In the data rows, the value 128 means zero.
Here is a table of points, one per row:
[125, 172, 157, 149, 121, 112, 93, 128, 83, 113, 154, 121, 163, 134, 120, 100, 140, 134, 139, 129, 116, 139, 130, 93, 114, 85, 111, 101, 103, 138, 132, 109, 136, 149, 110, 138, 149, 164]
[122, 139, 79, 238, 151, 120, 109, 145, 47, 77, 117, 145, 119, 164, 151, 130, 152, 101, 106, 150, 97, 154, 106, 152, 158, 67, 119, 140, 143, 112, 113, 164, 101, 145, 132, 108, 144, 113]
[123, 129, 130, 132, 138, 154, 99, 147, 121, 111, 112, 132, 99, 116, 119, 130, 106, 152, 153, 142, 116, 99, 146, 94, 162, 119, 153, 102, 120, 125, 113, 119, 163, 157, 161, 134, 145, 137]
[156, 105, 134, 139, 95, 91, 159, 101, 121, 128, 164, 99, 97, 97, 141, 93, 121, 115, 158, 172, 144, 106, 125, 97, 92, 133, 94, 122, 107, 122, 118, 123, 152, 142, 108, 137, 163, 157]
[154, 108, 175, 63, 85, 158, 163, 120, 169, 161, 149, 84, 110, 138, 137, 57, 110, 178, 163, 142, 155, 148, 181, 127, 121, 118, 160, 111, 155, 121, 148, 101, 146, 96, 174, 161, 119, 149]
[165, 111, 170, 55, 115, 139, 122, 175, 165, 167, 104, 137, 159, 166, 127, 54, 114, 218, 107, 186, 112, 150, 179, 174, 118, 105, 137, 93, 145, 114, 119, 127, 92, 68, 151, 153, 105, 164]
[145, 134, 121, 145, 123, 117, 91, 119, 129, 113, 130, 109, 140, 126, 98, 88, 153, 144, 149, 157, 144, 162, 142, 111, 86, 137, 95, 142, 120, 137, 124, 91, 117, 114, 112, 149, 132, 130]
[81, 147, 117, 91, 137, 137, 167, 111, 149, 133, 90, 126, 105, 90, 156, 171, 64, 144, 111, 168, 115, 106, 134, 112, 185, 159, 175, 165, 150, 123, 104, 150, 189, 121, 69, 151, 116, 110]
[137, 150, 103, 141, 102, 111, 139, 119, 108, 133, 135, 127, 140, 114, 95, 174, 121, 127, 113, 136, 109, 98, 98, 118, 132, 108, 127, 151, 183, 122, 130, 161, 153, 128, 122, 119, 132, 124]
[111, 131, 136, 131, 148, 127, 113, 128, 144, 131, 130, 133, 138, 101, 168, 130, 144, 112, 105, 134, 163, 71, 135, 129, 97, 137, 110, 122, 161, 141, 120, 109, 100, 129, 118, 129, 122, 167]
[108, 97, 131, 187, 153, 101, 81, 133, 89, 100, 145, 107, 123, 125, 107, 131, 152, 74, 161, 110, 109, 124, 77, 106, 130, 93, 92, 109, 104, 118, 108, 143, 109, 180, 100, 78, 160, 138]
[166, 114, 177, 73, 130, 141, 121, 171, 143, 130, 134, 128, 141, 177, 133, 103, 204, 109, 99, 94, 146, 142, 148, 204, 85, 136, 123, 113, 136, 126, 179, 88, 85, 55, 163, 143, 127, 113]
[117, 115, 95, 142, 120, 117, 160, 105, 106, 126, 125, 83, 117, 142, 103, 110, 128, 130, 147, 139, 113, 115, 145, 114, 133, 98, 101, 121, 128, 94, 109, 143, 154, 163, 102, 125, 173, 143]
[135, 134, 112, 162, 109, 105, 113, 108, 146, 70, 156, 150, 116, 133, 131, 98, 149, 144, 127, 130, 115, 147, 127, 105, 71, 119, 81, 94, 78, 159, 128, 111, 128, 188, 122, 111, 167, 103]
[111, 120, 129, 113, 143, 115, 132, 118, 146, 139, 112, 144, 143, 91, 158, 150, 83, 153, 136, 140, 127, 90, 125, 118, 168, 141, 186, 154, 159, 132, 102, 126, 153, 127, 112, 125, 83, 117]
[108, 138, 167, 66, 109, 117, 138, 108, 182, 141, 132, 123, 121, 155, 94, 156, 57, 156, 146, 132, 131, 119, 132, 120, 146, 176, 185, 153, 138, 145, 154, 135, 134, 113, 91, 140, 92, 107]
[131, 115, 111, 148, 139, 128, 132, 119, 109, 124, 142, 119, 137, 164, 111, 101, 138, 125, 123, 94, 144, 124, 102, 163, 100, 100, 106, 112, 108, 138, 116, 121, 113, 148, 174, 128, 148, 127]
[117, 107, 98, 164, 171, 124, 130, 133, 97, 115, 117, 141, 152, 142, 92, 178, 134, 121, 91, 91, 116, 128, 110, 148, 139, 143, 142, 134, 91, 159, 176, 124, 118, 155, 180, 132, 133, 130]
[139, 103, 146, 141, 156, 166, 103, 163, 134, 110, 118, 169, 133, 143, 135, 205, 157, 71, 56, 104, 137, 135, 122, 135, 148, 146, 150, 108, 158, 118, 175, 158, 114, 118, 154, 108, 118, 107]
[115, 126, 98, 140, 123, 152, 138, 149, 121, 137, 113, 118, 85, 126, 129, 135, 121, 110, 151, 137, 136, 81, 106, 103, 128, 125, 139, 138, 104, 135, 113, 141, 128, 155, 89, 108, 145, 131]
[118, 150, 113, 98, 103, 130, 132, 132, 167, 101, 141, 101, 128, 92, 79, 185, 122, 110, 167, 104, 163, 108, 136, 110, 162, 160, 150, 148, 125, 166, 144, 99, 160, 131, 125, 106, 97, 124]
[145, 144, 144, 107, 125, 148, 129, 159, 139, 158, 114, 148, 126, 145, 163, 125, 158, 147, 109, 83, 153, 151, 119, 132, 129, 113, 130, 135, 134, 140, 120, 134, 76, 82, 137, 113, 88, 92]
[149, 107, 115, 147, 91, 129, 109, 120, 159, 104, 139, 135, 158, 133, 121, 103, 144, 143, 132, 162, 120, 155, 123, 130, 113, 148, 107, 121, 105, 122, 100, 121, 109, 114, 137, 90, 121, 76]
[119, 152, 137, 138, 168, 147, 147, 141, 136, 144, 135, 121, 107, 137, 182, 103, 129, 108, 124, 119, 132, 109, 123, 143, 88, 138, 111, 136, 195, 92, 75, 150, 134, 51, 98, 200, 88, 139]
[136, 168, 153, 90, 134, 115, 104, 113, 131, 133, 139, 112, 101, 110, 81, 148, 121, 143, 152, 86, 100, 155, 132, 127, 157, 122, 127, 141, 107, 125, 140, 142, 188, 178, 135, 119, 124, 134]
[133, 115, 152, 124, 137, 153, 132, 137, 157, 165, 131, 160, 135, 129, 144, 167, 131, 104, 71, 105, 119, 130, 132, 129, 147, 130, 129, 151, 111, 80, 193, 159, 89, 103, 155, 120, 70, 122]
[129, 110, 90, 194, 152, 83, 137, 90, 123, 143, 127, 117, 125, 126, 127, 185, 97, 103, 149, 130, 114, 137, 121, 101, 161, 153, 107, 113, 93, 166, 107, 147, 158, 131, 150, 135, 122, 88]
[89, 144, 90, 104, 106, 142, 138, 124, 133, 152, 112, 138, 87, 110, 147, 139, 71, 124, 124, 143, 128, 144, 126, 155, 130, 160, 149, 140, 142, 87, 126, 146, 138, 122, 116, 142, 108, 139]
[162, 93, 150, 133, 103, 118, 121, 136, 120, 145, 126, 151, 125, 118, 161, 130, 141, 152, 143, 145, 140, 118, 146, 157, 110, 146, 124, 158, 113, 138, 107, 98, 119, 128, 109, 115, 145, 143]
[88, 135, 113, 118, 157, 144, 150, 115, 89, 154, 97, 155, 149, 126, 168, 132, 128, 87, 143, 131, 128, 162, 118, 125, 171, 125, 128, 133, 139, 105, 129, 149, 118, 95, 105, 167, 149, 146]
[108, 144, 115, 142, 130, 125, 160, 115, 91, 104, 126, 129, 196, 148, 83, 62, 187, 129, 130, 108, 120, 164, 130, 136, 72, 115, 97, 99, 109, 135, 131, 123, 76, 124, 131, 101, 155, 121]
[152, 140, 134, 79, 122, 129, 133, 115, 140, 132, 131, 134, 121, 79, 136, 124, 123, 128, 110, 92, 134, 127, 118, 127, 142, 143, 152, 139, 130, 160, 143, 86, 145, 184, 156, 111, 154, 143]
These points spread out most along one direction. Take the direction at right angles to it along which they spread out most. Go by this last direction. How many in every 100 of the points above lie lower along it than each point below? Round to a whole number. More than half of the points above lie lower than the first one.
[115, 126, 98, 140, 123, 152, 138, 149, 121, 137, 113, 118, 85, 126, 129, 135, 121, 110, 151, 137, 136, 81, 106, 103, 128, 125, 139, 138, 104, 135, 113, 141, 128, 155, 89, 108, 145, 131] 22
[139, 103, 146, 141, 156, 166, 103, 163, 134, 110, 118, 169, 133, 143, 135, 205, 157, 71, 56, 104, 137, 135, 122, 135, 148, 146, 150, 108, 158, 118, 175, 158, 114, 118, 154, 108, 118, 107] 53
[89, 144, 90, 104, 106, 142, 138, 124, 133, 152, 112, 138, 87, 110, 147, 139, 71, 124, 124, 143, 128, 144, 126, 155, 130, 160, 149, 140, 142, 87, 126, 146, 138, 122, 116, 142, 108, 139] 16
[162, 93, 150, 133, 103, 118, 121, 136, 120, 145, 126, 151, 125, 118, 161, 130, 141, 152, 143, 145, 140, 118, 146, 157, 110, 146, 124, 158, 113, 138, 107, 98, 119, 128, 109, 115, 145, 143] 66
[136, 168, 153, 90, 134, 115, 104, 113, 131, 133, 139, 112, 101, 110, 81, 148, 121, 143, 152, 86, 100, 155, 132, 127, 157, 122, 127, 141, 107, 125, 140, 142, 188, 178, 135, 119, 124, 134] 25
[118, 150, 113, 98, 103, 130, 132, 132, 167, 101, 141, 101, 128, 92, 79, 185, 122, 110, 167, 104, 163, 108, 136, 110, 162, 160, 150, 148, 125, 166, 144, 99, 160, 131, 125, 106, 97, 124] 9
[117, 107, 98, 164, 171, 124, 130, 133, 97, 115, 117, 141, 152, 142, 92, 178, 134, 121, 91, 91, 116, 128, 110, 148, 139, 143, 142, 134, 91, 159, 176, 124, 118, 155, 180, 132, 133, 130] 44
[108, 138, 167, 66, 109, 117, 138, 108, 182, 141, 132, 123, 121, 155, 94, 156, 57, 156, 146, 132, 131, 119, 132, 120, 146, 176, 185, 153, 138, 145, 154, 135, 134, 113, 91, 140, 92, 107] 13
[111, 131, 136, 131, 148, 127, 113, 128, 144, 131, 130, 133, 138, 101, 168, 130, 144, 112, 105, 134, 163, 71, 135, 129, 97, 137, 110, 122, 161, 141, 120, 109, 100, 129, 118, 129, 122, 167] 59
[81, 147, 117, 91, 137, 137, 167, 111, 149, 133, 90, 126, 105, 90, 156, 171, 64, 144, 111, 168, 115, 106, 134, 112, 185, 159, 175, 165, 150, 123, 104, 150, 189, 121, 69, 151, 116, 110] 0
